In the data rows, 128 means zero.
Some points, each followed by its number:
[200 114 118 136  53 171  62 178 167 106 108 128 184  63 138  91 144  84
 121 107 161  80 159 106 159  47 119 124] 0
[137  96 155 100 144 124 158  91  71 172 114 158  86 163 141  95  97 162
 103 168 104 145 140 120 131 136 170 110] 1
[170 126 121 125  78 165  80 184 148 114 131 125 174  88 155  91 141  99
 137 118 160  86 166  73 146  96 114 124] 2
[160 127 114 132 100 208  81 194 145 104 143 136 161  53 177  90 151 123
 124 129 202  81 157  63 150 104 115 151] 3
[ 89 146 114 157  66  72 130 110 154 143  90 106 175 139 118 126 105  94
 125 107 121 112 183 129  92 148 107 102] 4
[166  98 145 109 112 157 109 153 132 123 137 137 135 109 136 135 129 129
 123 141 138 115 140 102 155  95 142 116] 5
[115 128 161 103 119 136 148 106 105 144 142 113 111 158 116 128 110 139
 133 131 108 169 127 130 118 141 152  98] 6
[170  77 174  65 189 109 164  96  59 165  77 217  79 162  96 124  96 195
  49 200 106 174  99 155 176 110 171 106] 7
[ 98 176  87 156 192 125 129 126 135 102 177 112 122 130 120 159 167 132
 135 115 142 126  99 136 109 171  93 199] 8
[128 144 119 125 138 147 115 142 129 121 141 138 137 106 166 106 132 140
 109 141 152 108 163  81 128 122 122 151] 9
[119 152 146 141  75  75 138 109 143 155  72 125 153 155 107 116  90  99
 167 113  94 129 151 143 129 131 136  76] 10
[122 134 153 118 143 144 149 115 109 138 132 135 107 139 156 129 119 154
 138 131 114 143 119 126 128 138 143 126] 11
[136 119 160  88 144 137 157 108  85 145 131 153  81 143 146 109 111 181
 107 147 112 176 117 120 122 136 169 120] 12
[159 112 153  90 130 118 154 106 103 155 117 137  93 175 110 139 106 150
 126 141  90 167 103 149 150 113 168  91] 13
[ 89 150 140 135 127 111 149  95 118 143 128 124 114 156 112 122 109 132
 148 112 112 149 140 125  67 165 125 121] 14
[129 130  89 156 133 150  99 157 147  79 145 115 144  94 123 142 175 108
 146 120 158  90 100 115 126 131  94 175] 15
[137 126  22 192 159  99  70 180 197  49 144 104 177  89  81 209 206  83
 149 117 190  66  57 159 156  87  38 201] 16
[173  97 124 143   4 133  76 169 182 114  99 128 206 104 128 137 122  64
 118 106 146  83 171 125 199  55 115  91] 17
[136  99 155 108 149 126 146 111 132 132 137 124  98 155  65 183 128 131
 164 117  79 183  73 194 142 108 146 110] 18
[144 110 155  92 174  89 169  96  81 173  74 193 102 140 114 130  80 185
  66 205 110 151 130 124 171 113 161 105] 19
[ 88 167 151 121 143 147 178  92 101 140 183  99  69 185 102 150 131 155
 190  87  85 212  79 154  87 189 154 135] 20
[ 55 225 130 148  54 158 129 127 141 135 153  70 150 141 172  87 119 102
 214  43 124 122 247  89  46 178 121 121] 21
[110 148  28 221 202  91 116 150 198  56 141  88 147 113  53 255 226  80
 147 102 154 116   0 213 101 157  28 223] 22
[157  86 156  78 163 127 168  93  81 170 104 184  97 150 118 128  83 169
  63 190 110 163 134 145 146 102 168 103] 23
[115 141 100 168 137 115 111 148 160  93 148 107 152 108 123 145 155 100
 151 113 159  99 113 125 116 143  87 158] 24
[135  90 153  90 148 123 148 106  97 160  85 154 115 150 130 131  89 149
 103 163 100 145 136 129 135 112 160 100] 25
[255  34  82 151  91 182   0 255 194  53 138 122 234   0 164 115 176  61
 113 144 231   0 158  76 237   0  71 163] 26
[101 168 128 127 116 111 141 109 115 143 138 119 136 134 141  73 107 131
 129 120 111 129 163  82  74 167 133 125] 27
[141 107 143 132  97 132 117 138 142 132 105 127 151 128 115 143 115 111
 132 120 118 118 135 128 145  99 132  86] 28
[118 139 147 125 113  76 157  95 110 160  94 150 121 152 120 118  69 134
 117 138  88 147 134 140 114 135 149  77] 29
[ 91 157 119 138 153 130 144 114 120 118 152 122 121 128 142 113 132 144
 137 153 146 129 148 119 103 152 117 159] 30
[ 93 161 123 123 111 158 126 120 115 134 144 118 137 126 163  82 113 142
 142 104 134 120 220  80  88 169 130 134] 31
[169  74 200  64 160 137 161  98  83 167 102 181  73 164  76 158 100 164
  83 184  69 205  95 177 157  84 176  94] 32
[137 108 164  79 132 112 155  96 100 150 109 152 101 166 113 134 105 153
 115 142  89 173 118 140 127 126 161  89] 33
[148 128 157  87 143 120 155 108  93 157  92 161 105 154 126 120  97 150
  88 165  91 151 121 141 135 122 162 100] 34
[ 88 150  84 185 198  80 143 111 143 102 140 113 114 136  95 216 164 123
 135 124 130 135  60 177  88 164  94 171] 35
[ 94 159  97 155 129 120 121 124 143 120 146 111 132 122 141 136 135 115
 137 112 137 119 128 120  78 171 112 146] 36
[202  97  51 211 130 106  10 227 247   2 128 104 226  65  69 229 219   8
 141  97 212  51  75 156 166  54  39 183] 37
[115 153 106 135 109 143 100 155 146 112 135 126 167  93 144 120 145 110
 141 105 157  92 150 100 120 122 113 142] 38
[196 100  88 141 125 185  35 250 161  57 163 142 173  17 145 134 206 104
 109 153 227  31 143  91 189  67  99 192] 39
[ 37 182 103 139 164 155 146 120 114 111 202  78  98 119 153 111 162 152
 176 108 135 138 136 124  46 225 106 199] 40
[ 72 168  93 180 122  85 125 128 155 112 138  76 144 125 107 156 149  96
 165 104 130 118 120 144  89 170  89 153] 41
[ 68 161 119 144  92 122 132 121 134 140 134 101 153 119 176  88 118 111
 149 100 129 116 182  72  82 173 122 129] 42
[121 119 117 120 132 193 114 150 122 127 141 137 136  81 181  69 127 144
 113 132 157 108 170  66 143 132 129 149] 43
[117 162 162  93 143 220 139 113  93 133 201 115  89 148 183  88 136 177
 148 120 114 161 130  86 119 171 148 141] 44
[133 135   1 237 176  52  94 171 237   7 148  90 157 106   0 255 248  45
 164 100 177 100   0 252 116 117   0 225] 45
[126 127 147 113 102 128 143 110 126 145 124 126 118 151 123 108 102 138
 156 117 102 145 137 140 128 129 148 103] 46
[137 123 141 115  95 151 112 137 134 125 115 136 140 131 121 147 116 111
 131 116 117 135 135 116 167  83 144 102] 47
[135 123 162  98 117 166 143 120 107 147 139 130  94 148 132 120 117 151
 149 109 108 162 145 135 122 127 156 115] 48
[125 129 121 143 108 147 110 155 127 125 137 140 151 111 188  84 126 123
 116 133 155  96 185  88 126 122 123 132] 49
[143 113 155  92 172 120 155  92  71 161  92 173  97 146 144  84  99 181
  68 187 117 144 113 131 145 138 156 116] 50
[107 125 151 115 129 128 147 116 112 152 137 123 113 154 129 105 112 146
 126 116  98 151 141 138 111 135 145 106] 51
[106 155 106 142 158 151 127 149 124 100 174 126 122  99 145 122 168 141
 139 127 160 124 127 105 117 156 110 180] 52
[142 102 144 116  96  82 139 110 133 158  61 138 140 145  92 147  89 118
 109 138  97 130 134 149 146  93 145  68] 53
[168  55 171  91 160 103 161  92  93 168  46 201  87 169 110 144  79 164
  47 180 100 167  90 164 164 101 174  90] 54
[151 100 172  88 136 108 154 108 102 164  99 156  91 170  88 125  95 145
 119 144  64 150 101 154 147 111 167  90] 55
[114 146  71 166 165 120 107 153 163  67 164 111 148 109 108 196 194  97
 143 114 164 105  69 145 120 134  70 189] 56
[147 131 153 109  92 140 121 134 134 137 137 124 129 138 132 128 124 123
 141 120 118 132 140 131 127 123 146 104] 57
[124 122 177  92 141 136 153 106  87 162 130 151  92 144 135 122  96 163
 101 150 109 159 133 120 124 121 161 112] 58
[141 125 143 110 117 104 144 107 111 150  98 142 121 148 115 111  97 144
 101 140 115 140 139 131 127 123 147 103] 59
[ 86 176  90 153 183 113 139 110 125 107 153  98 116 128 109 143 164 138
 151 137 129 127  84 158  80 169  90 190] 60
[ 96 174 131 127 135 136 153 109 124 138 132 116 120 145 165 120 117 141
 137 136 110 157 151 124  95 170 137 127] 61
[114 134  73 175 108 118  79 179 186  76 140 104 181  94 125 142 185  81
 142 104 169  67 116 125 128 119  73 170] 62
[ 45 193 144 134 123 116 160  96 123 145 156  85 105 185 108 131 119 134
 178  91  64 172 129 141  69 172 131 119] 63
[116 153 151 105 122 145 143 116 111 146 150 129  95 142 169  95 111 152
 144 133 110 157 149 106 118 153 151 114] 64
[137 101 158  92 134 127 160  97  92 163 111 149  99 155 119 122 105 158
 114 133  82 160 108 158 145 125 161  92] 65
[ 29 202 126 146 108  93 154  95 131 147 143  92 122 165 127 111 123 119
 172  83 105 146 144 140  31 209 128 119] 66
[204  80  99 142  74 231   0 255 183  69 116 142 244   0 151  97 161  81
  91 132 240   6 174  45 220   0 103 134] 67
[168 116  78 166 103 131  62 205 195  66 127 114 227  55 134 152 163  61
 135  95 189  56 137 129 164  55  85 153] 68
[197   0 186  41 213  93 191  82  41 195  19 255  71 169  72 152  48 201
   0 255  86 176  55 174 240  69 191  74] 69
[  0 246  96 176 145  94 141  99 147 112 185  68 128 150 116 159 149 112
 198  81 116 142 117 132  13 234 101 173] 70
[ 83 191 111 158 142 113 138 113 124 123 153 106 125 127 131 120 139 131
 142 121 127 124 130 126  84 183 103 159] 71
[ 95 168 105 141 146 147 129 135 129 106 172 102 124 119 153 134 163 131
 141 108 150 123 123 120 103 187 104 180] 72
[145 129  73 180  98 115  63 184 197  77 116  92 217  86 101 152 164  43
 126 109 176  42 131 111 130 104  79 149] 73
[143 119 119 130  86 195  91 165 139 111 137 124 166  74 186 102 133 119
 111 113 166  95 178  62 129 120 116 134] 74
[146 116  46 165 159 161  65 219 162  24 199 100 165  51 137 163 252  86
 151 116 224  69  84 127 143 118  55 233] 75
[173  71 174  85 164  98 160  97  74 175  44 190 100 152 109 114  85 169
  49 200 103 152 120 138 169  89 161  94] 76
[187  70 198  45 165 121 166  84  75 162 120 208  35 163 109 137 102 197
  66 217  84 185  76 149 173 112 186 103] 77
[133 133  87 163 158 148  94 169 147  78 160 133 142  78 114 160 208 118
 122 141 187 102 109 127 134 119  81 200] 78
[122 136 103 132 123 168 102 147 128 106 148 119 149 105 166 112 149 124
 119 119 180 103 173  95 118 129 112 154] 79
[133 135  51 221 181  85 104 148 191  49 141  79 151 113  11 255 214  74
 156  93 161 107   0 186 112 146  27 204] 80
[159  89 162 115 110  11 163  81 123 183   0 183 123 185  38 148  69 119
 104 168  87 138 103 195 151  98 155  37] 81
[115 140 115 131 108 217  94 170 132  95 199 112 148  59 212  64 171 129
 125 105 204  93 168   5 126 109 119 166] 82
[117 145 129 128  91 142 122 136 122 132 126 110 140 114 197  98 117 126
 147 117 136 116 163 102 114 131 123 128] 83
[157  80 182  78 153 147 166 104  81 154 130 178  62 174 132 126 106 180
 103 174  90 180 103 134 151 115 172 106] 84
[ 97 170  78 166 222 118 118 131 151  80 187 110 116 113 119 166 190 124
 146 128 150 135  60 134  87 175  65 225] 85
[145 108 169  99 136 128 154 101 105 155 101 155  99 142 109 134 101 153
 121 142  92 159 116 146 146 115 168  95] 86
[166  65 171 103 147  75 162  85 113 175   8 174 104 176  51 185  70 139
  98 154  91 165  84 189 164  75 165  43] 87
[145  89 161 117 112  57 145 105 128 166  47 144 137 152  71 133  76 116
  96 147  97 134 132 156 148  82 145  60] 88
[106 167 128 121 116 218 118 150 110 121 193 111 125 111 189  64 143 138
 134 109 141 117 184  72 104 160 138 148] 89
[ 29 199 127 128 117 136 158 100 120 148 163  97 115 158 148 101 122 138
 175  98  97 157 159 122  65 197 131 129] 90
Which three points above are nearest to each new point by angle? Their numbers follow each, nearest first.
[ 99 167 111 143 137 123 122 121 136 114 146  99 132 125 145 124 142 126
 146 104 146 118 131 136  73 171 102 152] >> 36 71 70
[163 106 115 138  96 167  76 183 140 112 117 136 181  76 157 113 140 106
 126 127 179  63 173  87 166  78 116 130] >> 67 2 26
[ 94 166 110 154  80 116 118 126 139 135  99 106 175 123 142 102 118  94
 148  95 139  99 202 113 114 149 114 113] >> 4 42 21
[108 166 103 165 117 129 119 126 140 116 139 107 143 118 136 112 143 111
 154  95 134 110 139 109 113 155 109 141] >> 36 41 21
[ 50 165 111 154 104 124 131 121 136 132 133 102 140 124 141 100 121 118
 151 102 130 130 184  99  77 161 119 132] >> 42 21 90
[ 37 213 118 130 144 189 138 119 117 118 230  79 108 124 219  64 154 158
 167 101 143 142 174  78  59 213 119 179] >> 40 89 72
[115 128 149 106 139 121 150  94 100 160 120 153 111 158 161 107  98 151
 110 136 105 149 136 132 116 154 151 106] >> 1 58 12
[148 129  73 180  78 125  70 171 202  87 101 111 238  90 119 148 155  47
 147 111 162  69 142 129 129 110  74 136] >> 73 68 62
[153  91 151 122  86 118 128 128 130 142  87 132 128 151  89 147 107 118
 131 131 103 126 134 141 175 107 149  77] >> 53 28 88
[128 103 150 118 130 107 141 111 126 134 132 110  94 170  54 167 138 129
 158 113  71 187  48 212 145 124 147 119] >> 18 13 55
[151 110  92 157  75 128  61 189 182  84 117 126 198  64 132 123 144  61
 135 122 190  59 146  97 164  80  94 139] >> 68 26 73
[213  95 136 123  83 162  74 178 154 113 121 132 155  97 119 119 140 103
 136 113 147 108 113 113 209  28 131 116] >> 0 26 5
[ 45 173 116 136 163 136 161 105 102 130 170  99  94 130 156  92 134 157
 151 109 125 152 154 120  56 204 126 169] >> 40 90 30
[131 144  89 187 104  97  90 155 186  99 119  90 190 110  92 173 144  44
 147  98 151  80 113 133 127 123  88 130] >> 73 62 37
[ 96 158  91 166 130 118 109 148 154 101 163  94 142 104 138 143 162 103
 151 111 151 105 118 131 112 151  86 164] >> 24 62 41
[121 138 107 159 123 128 118 135 148 114 128 113 149 122 136 126 137 109
 143 112 140 108 131 121 121 144 100 145] >> 24 62 73
[110 126 143 118 151 115 147 110 124 126 169 120  85 154  84 169 140 137
 131 116 104 167  78 179 130 127 133 133] >> 18 20 35
[160 107 134 116 111 155 112 142 121 123 129 136 139 118 147  95 132 126
 121 132 134 120 143 111 152 103 137 120] >> 5 2 0
[ 66 179 146 115 116 165 154 107 111 143 199 100 104 148 166  75 121 153
 152  95 109 152 163  92  80 201 150 129] >> 90 64 61
[139 144 156 120 112 122 137 111 124 148 117 115 122 151 125 126 106 137
 136 116  98 136 153 116 110 142 152 100] >> 46 51 6
[148  89 158  98 116 140 130 135 122 130 139 136 119 138 127 112 117 136
 121 133 116 143 123 120 147 101 153 107] >> 84 32 77
[113 138 149 115 142 129 140 114 121 126 160 115 101 152 120 145 139 133
 144 122 108 162 105 150 109 156 132 134] >> 20 63 6
[138 115 145 122  93 131 123 131 136 136 105 120 130 141 119 142 113 112
 143 108 103 134 127 132 146 104 144  98] >> 28 47 53
[115 150 151 141  50 116 127 109 147 147 135  79 135 163 103 133 105 100
 192  87  81 148 145 147 110 138 135  90] >> 10 46 63
[ 46 216 107 178 112 105 133 107 149 123 149  60 139 135 133 120 134 107
 184  68 119 125 126 138  22 199  97 144] >> 70 66 36
[131 133  30 199 252 121  79 179 195  13 218  89 143  79  77 255 255  86
 147 118 198  92   0 182 138 137  27 255] >> 56 22 16
[ 88 160 109 161 157 110 139 115 135 115 155  93 124 144 127 144 138 128
 168 102 117 151 105 141  80 157 104 160] >> 70 60 71
[159 110  82 172 104 134  42 197 185  61 137 114 196  61 136 157 177  70
 119 112 185  42 123 127 163  78  78 159] >> 68 73 37
[197 101  89 128 116 255   1 242 145  49 178 129 178   0 225  99 195 112
 107 126 243  69 145  25 177  58  93 181] >> 3 39 67
[114 120 160  81 129 196 156 113  84 139 200 122  68 141 146  76 127 175
 140 134 115 162 135  99 134 149 168 134] >> 44 64 48
[149  86 173  36 228 209 141 136  37 139 186 179  52 109 186  73 141 255
  87 216 139 166 114  93 162 120 159 151] >> 12 84 50
[108 175  98 174 150  92 133 126 139 112 138 124 133 128 109 158 150 116
 144 120 130 128  99 159 103 138 101 151] >> 35 22 60
[100 138 148 114 119 158 147 118 115 144 171 123 113 155 148  94 121 153
 168 121 117 169 162  92 103 158 150 124] >> 64 44 90
[168  88 155 108 109 135 120 138 134 137 109 130 133 137 118 134 111 129
 116 139 122 139 122 129 177  75 153  94] >> 47 28 5
[ 59 180  95 189 112  96 137 109 162 115 133  90 147 135 106 126 140  93
 192  73 125 117 115 143  53 182  82 140] >> 41 70 36
[156  88 171 109 128 100 148  96 124 158  93 145 110 166  74 157  87 128
  98 144  84 159 103 180 156  77 165  71] >> 87 55 88
[116 146  99 156  97 138  99 163 150 108 140 105 165 104 166 107 153 102
 142  98 156  87 161 105 116 142 107 149] >> 38 79 62
[110 139 135 120 124 113 145 115 110 147 116 132 125 136 129  84 103 137
 119 138 106 131 138 116 113 149 139 113] >> 27 29 51
[122 120 155 106 105 155 144 116 123 145 148 115 102 164 140 118 118 142
 143  97  95 181 127 140 122 136 156 110] >> 48 6 51
[132 149  39 202 133  82  84 156 225  55 140  97 190  91  66 250 185  46
 163  83 168  86  54 217 116 126  44 186] >> 45 80 16
[149 110  80 159 117 152  57 194 179  80 143 107 188  62 145 144 180  88
 128 109 180  58 113 117 177  73  80 164] >> 68 26 39
[109 146 123 131 106 126 135 112 125 135 126 113 127 139 135 117 122 126
 143 108 114 131 132 115  91 158 134 124] >> 66 90 14
[  0 255  77 197 146  40 156  92 162 115 173  72 130 159  75 208 156  96
 231  76 105 138  89 201   0 220  80 161] >> 70 41 71
[132 128 145 108 130 191 136 131  99 140 150 124 106 123 160 105 123 154
 126 132 119 131 151  96 133 156 153 135] >> 44 89 64
[ 43 203 122 144 133 118 160  90 117 142 148  97 109 161 137 122 124 140
 161  85 112 146 121 130  30 219 122 139] >> 66 90 70
[131 124 133 144  61  80 138 122 140 150  46 116 166 159 104 127  92  89
 142 108 103 107 155 151 128 105 131  61] >> 10 53 4
[109 118 152 107 130 160 138 119 100 147 133 135 112 138 148 100 119 166
 118 131 116 143 127 120 126 136 152 127] >> 12 58 11
[102 133 132 130 139 109 145 121 133 123 158  84 106 146 101 160 142 124
 178  96  89 149 101 159 117 147 132 127] >> 20 63 18
[ 92 170 124 137 111 118 138 110 119 148 109 135 132 136 160  98  96 137
 124 137 125 117 169 108 103 151 126 117] >> 27 42 31
[103 140 103 141 143 126 126 129 137 117 144 111 133 115 140 131 147 127
 131 125 141 113 140 116  97 150 106 143] >> 36 72 71
[108 133 151 120 111 120 142 108 121 151 113 121 122 180 124 112 108 125
 138 115  95 146 134 138 123 108 149  85] >> 46 51 29
[149 108 144 139  42 111 124 125 163 142  94 102 156 155  90 155  99  86
 150  93  99 125 136 148 131 105 140  49] >> 28 10 53
[119 121 133 137 101  88 136 111 148 147 106 113 135 162  77 161 103  99
 160  93  91 141 107 167 111 125 130  75] >> 10 53 81
[151 144 114 135  63 147  91 171 157 112 123 124 170  85 172  97 138 101
 111 123 173  61 189  96 140  98 119 135] >> 2 74 0
[ 48 214 127 155 111  89 147  86 133 144 141  80 127 158 106 136 119 121
 182  81  99 144 122 155  51 187 119 122] >> 66 63 70
[117 151  99 148  86 158  91 164 158  91 159  89 164  79 169 100 170 100
 161 110 177  88 158  87 117 126  98 167] >> 38 79 82
[104 135 141 116 112 149 134 127 119 135 136 114 136 126 148  93 108 135
 131 120 141 139 153 111 109 143 140 115] >> 31 42 27
[124 131 134 141  38  84 129 108 148 149  78 109 149 154 101 128  96  94
 137  84 109 123 156 138 114 115 138  74] >> 10 4 53
[113 135 147  99 126 136 152 108 111 152 135 132 102 160 135  99 106 148
 125 127  99 142 148 135 132 137 158 107] >> 51 6 64
[137 126 151 128  77  50 130 107 139 168   0 134 147 173  86 154  68  96
 119 139  90 131 140 166 141  93 146  43] >> 53 88 81
[118 132 140 130 152 139 146 119 118 127 144 119  97 145 116 139 135 149
 159 123 120 160 109 160 117 150 143 139] >> 20 18 63
[124 128 140  88 188 199 145 127  72 136 156 150  83 115 186  16 123 198
  95 150 145 151 152  69 132 155 152 152] >> 44 43 64
[130 123 141 113 110 132 133 121 119 144 122 132 120 133 130 111 106 135
 130 128 120 138 128 122 126 129 143 108] >> 46 59 6
[115 170  87 161 124 118 122 134 169 100 150  89 153 105 125 150 156 101
 164  95 151 111 126 134  95 151  83 158] >> 24 41 36
[155 110 110 152  15 178  26 211 172  99 118 113 211  73 159 107 145  55
 128 109 184  26 177  51 150  71 102 119] >> 2 0 67
[125 122 122 138  82 145 113 145 131 129 126 120 149 109 169 102 126 120
 115 124 143 102 181 101 116 114 122 127] >> 49 74 83
[163 108 125 125  85 172  80 180 143 117 122 139 153  99 167 119 137 111
 105 132 175  86 144  97 188  74 127 122] >> 67 26 0
[114 135 118 128 116 137 118 132 131 128 109 125 142 113 164  80 113 124
 116 131 148 107 187  86 111 133 130 121] >> 49 31 83
[132 149 120 120 127 133 131 130 122 131 106 117 141 117 161  95 120 130
 129 145 141 122 138 108 107 156 127 138] >> 83 27 42
[184  98 152  86 121 173  91 158 121 115 133 152 130 110 147 120 137 136
  96 157 126 123 133 114 184  74 152 124] >> 5 67 26
[ 92 145 156 112 129 118 163  93 113 168 125 138 110 172 137 110  91 149
 141 130 106 156 131 125 100 154 144 113] >> 51 14 6
[114 152 145 117 127 159 142 115 114 143 147 133 114 146 161 105 117 150
 132 127 112 154 156 108 116 155 147 123] >> 64 44 61
[118 136 140 137  87  80 142 103 141 155  77 108 137 163 107 133  94 106
 143 118  90 145 151 154 123 136 143  83] >> 10 29 53
[118 124 148 102 102 145 132 132 112 139 136 115 111 144 152 100 117 147
 139 122 115 148 155 109 125 126 147 113] >> 64 48 51
[ 29 232 120 155   4 129 132 114 140 139 149  69 152 151 159  74 114 103
 217  16 118 120 186  96   0 207 121 115] >> 21 42 66
[  3 244 113 127 255 155 180  86  96 117 255 104  34 146 154 131 162 196
 158 119 121 173  81 131   0 255 117 239] >> 40 30 71
[118 142 166  79 147 146 145 106  89 148 151 150  90 130 154  96 107 167
 103 149 117 151 123 110 128 153 153 125] >> 12 58 11
[128 142 145 146   0  55 137 110 156 150  74  93 167 164 112 145  66  64
 186  93  83 125 179 160  96 123 133  55] >> 10 4 53
[109 142 145 162   0  55 136 104 190 153  85  64 161 191  55 166  90  35
 213  22  52 139 147 184  93 119 135   7] >> 10 4 28
[129 116 156  69 157 166 146 122  83 137 152 159  81 120 165  92 120 191
 106 159 135 159 128  97 151 138 162 135] >> 12 58 84
[114 145 144 120  89 146 119 131 130 137 132  96 133 138 148 112 127 111
 154  83 117 143 157 110 118 133 142 106] >> 21 57 42
[103 163 143 102 129 255 128 141 104 120 245  86 111 126 249  67 149 172
 163 110 128 145 173   2 104 178 136 163] >> 89 44 82
[255  49  63 157  97 204   0 255 203   2 127 124 255   0 152 151 223  61
 101 132 255   0 129  84 255   0  77 175] >> 26 39 67
[124 127 135 144  99  94 129 115 162 126 140  86 129 166  79 179 130  97
 173  99  90 150 114 196  92 124 123 110] >> 18 63 41
[128 105 165  85 132 154 155 111  94 143 150 147  73 141 145 111 125 171
 139 134 101 170 117 132 134 134 161 115] >> 12 84 48
[139 121 158 118 134 121 133 115 127 138 127 115 106 170  92 138 114 132
 150 116  91 162 105 160 132 124 144  97] >> 18 13 55
[106 153 143 112 112 142 136 117 120 141 132 125 112 142 137  97 121 141
 149 117 108 138 153 102 116 145 144 120] >> 64 27 90
[184  98  76 174  89 146  19 225 214  46 124 110 228  26 118 161 177  43
 127 113 203  26 130 131 194  41  71 160] >> 68 26 37
[ 91 168 117 138 160 114 157 116 111 129 141 129 112 122 148 113 133 147
 130 143 136 136 140 119  85 172 115 152] >> 30 71 40
[ 98 190 105 168   4 143 101 148 169 124 138  77 194 115 155 100 122  77
 170  63 144  78 254  98 100 127 105 118] >> 21 42 38
[ 95 137 145  87 165 199 147 126  73 137 182 134  88 122 185  48 129 203
 120 139 128 146 158  59 108 201 147 150] >> 44 64 89
[113 134 143 127 104 147 132 117 122 143 142 111 128 138 162 104 116 125
 167 104  99 129 157 122 114 139 142 115] >> 21 64 83
[121 121 153 104 117 154 128 126 122 130 167 114 111 139 141 109 134 140
 141 125 120 133 138 116 135 133 147 124] >> 44 48 64
[127 148 133 177  12   0 124 106 232 136  83  53 169 201   0 209 114   0
 255  27  60 137  95 255 107 127 112  49] >> 10 4 41
[125 142   0 255 158  32  84 165 255   0 148  73 168 102   3 255 248  29
 183  86 174  98   0 255 119 115   0 218] >> 45 80 22
[141 136  96 140 116 146  74 171 160 101 139 131 174  93 170 112 149 101
 136 111 184  72 152  88 135 112 108 143] >> 38 3 2
[134 126 153  77 157 191 146 115  90 130 225 126  78 152 136 123 136 173
 137 116 116 166 122 116 120 126 155 138] >> 44 48 11
[ 98 158 115 147 154  85 143 112 133 124 130 111 128 141 104 159 126 121
 149 133 132 132 100 170  99 152 109 137] >> 35 60 41
[168 112 130 112 112 201 102 164 120 118 141 145 144  81 174 103 148 130
 101 146 174  92 143  75 173 110 126 137] >> 3 74 43
[117 148  73 164 159 124 101 153 159  75 186 102 137 103 106 149 177 109
 133 111 174 105  87 142 127 141  85 187] >> 56 75 24
[154 104 145 123  97 129 111 134 132 134 115 142 136 133 115 114 115 119
 131 128 125 107 116 124 154  93 151  96] >> 28 47 17
[111 149 132 140 128  87 143 103 140 130 121 101 112 170  73 173 130 114
 183  99  90 165  67 186  99 154 126 119] >> 18 20 63
[118 152 113 130 118 220 100 181 141  98 162 115 144  75 207  74 160 131
 136 116 189  98 148  41 126 137 113 176] >> 82 79 3
[ 92 175 126 142  98 121 127 118 123 142 129  98 149 132 184  99 107 120
 137 106 124 115 195 106  91 152 130 114] >> 42 21 31
[104 157 132 127 124 131 149 111 110 153 125 132 115 146 156  82 111 150
 143 116 125 141 170 109  91 170 140 129] >> 27 61 31
[136 135  58 182 163 128  85 176 177  45 185 118 148  64  87 224 232  94
 152 115 177  89  38 160 121 122  38 229] >> 56 16 78
[119 119 156 114 107 137 139 118 128 136 142  96 104 155 115 134 118 130
 173 102  67 154 114 150 129 133 144 110] >> 46 20 6
[ 85 186 131 139  98 131 132 117 137 126 139 104 141 137 139 110 125 117
 149  64 127 120 176 113  86 166 121 127] >> 21 42 66
[145 102 166  62 165 160 163 101  75 150 127 165  48 163 120 120 109 186
 100 164  93 181 105 141 150 110 193 105] >> 84 77 12
[102 136 150 122 140 119 152 106 119 140 146 119 107 174  99 148 122 136
 135 115  93 164 108 159 108 138 137 116] >> 20 63 6
[ 92 134 143 104 132 133 147 116 101 154 117 134 118 144 177 107 110 150
 112 138 116 138 145 110 126 149 144 123] >> 64 11 1
[187  83 131 117 113 202  97 165 126 118 143 131 135 109 157 111 132 129
 106 144 147 101 142  94 173  90 145 130] >> 5 67 3
[ 66 172 148 123 145 131 165  94 118 141 193  92  64 182 128 130 128 147
 177  98  92 184 127 152  85 197 139 133] >> 20 63 90
[130 145 153 126 100  87 146 104 126 163  92 133 129 142 112 136  90 128
 111 128  92 139 140 137 111 138 139  93] >> 29 59 10
[100 156 120 146 103 122 124 129 139 133 113 103 157 129 159 119 123 114
 128 120 134 105 179 107  94 153 121 125] >> 42 21 4
[ 95 143 128 121 121 146 140 123 107 137 136 127 133 123 203  80 120 142
 150 132 122 117 210  82 112 172 126 132] >> 31 83 42
[171 111 119 129  82 172  75 182 136 114 126 138 172  70 158 118 132 115
 103 143 170  80 176  75 184  83 119 132] >> 67 2 26
[103 155  15 210 255  87 115 150 179  19 177  81 126 112  33 255 255  97
 157 113 170 123   0 213  81 162  24 255] >> 22 80 56
[ 95 153 102 146 142 129 137 116 122 128 137 126 128 124 145 128 123 133
 131 126 140 132 128 124 103 165 114 144] >> 71 36 40
[ 90 195 133 139  92 162 117 130 130 124 152 105 152 120 182  76 135 124
 181  93 140 116 255  56  71 165 124 137] >> 31 21 42
[178  20 196  74 172 116 165  89  97 163  89 172  63 165  79 152  94 173
  95 187  90 186  88 185 174  91 179  85] >> 32 54 69
[110 143 102 145 168 152 112 142 129  91 165 116 129  97 146 150 177 133
 128 124 164 119 112 116 114 141 102 199] >> 52 78 85
[119 148 154 113 121 151 146 112 117 142 149 111 106 145 146 111 118 143
 146 117 111 147 148 107 105 156 149 112] >> 64 44 61
[190  79 173  91 143  97 164  87  97 161  63 180 105 180  93 157  83 151
  68 183  87 171  89 175 162  93 168  65] >> 54 87 69
[106 137  62 184 135 102  99 144 168  86 146 100 151 107 110 167 171  88
 165  92 153 101  96 143 110 124  76 162] >> 24 56 16
[121 146 103 139 156 127 127 134 129 113 149 131 128 102 159 137 153 131
 115 127 148 119 117 121 125 138 109 159] >> 52 85 8
[105 144 116 155 164  72 142 107 142 118 126 105 120 146  38 181 142 119
 140 101 111 155  78 185  79 153 108 143] >> 35 80 22
[103 152 153 124 139 129 160  87 120 136 169  92  56 175  99 158 133 145
 204  81  54 215  80 175  90 165 147 128] >> 20 63 18
[123 161 112 154  82 117 123 127 148 136 103 108 169 120 146  97 108  97
 138 117 132  97 188 114 111 138 119 118] >> 4 42 21
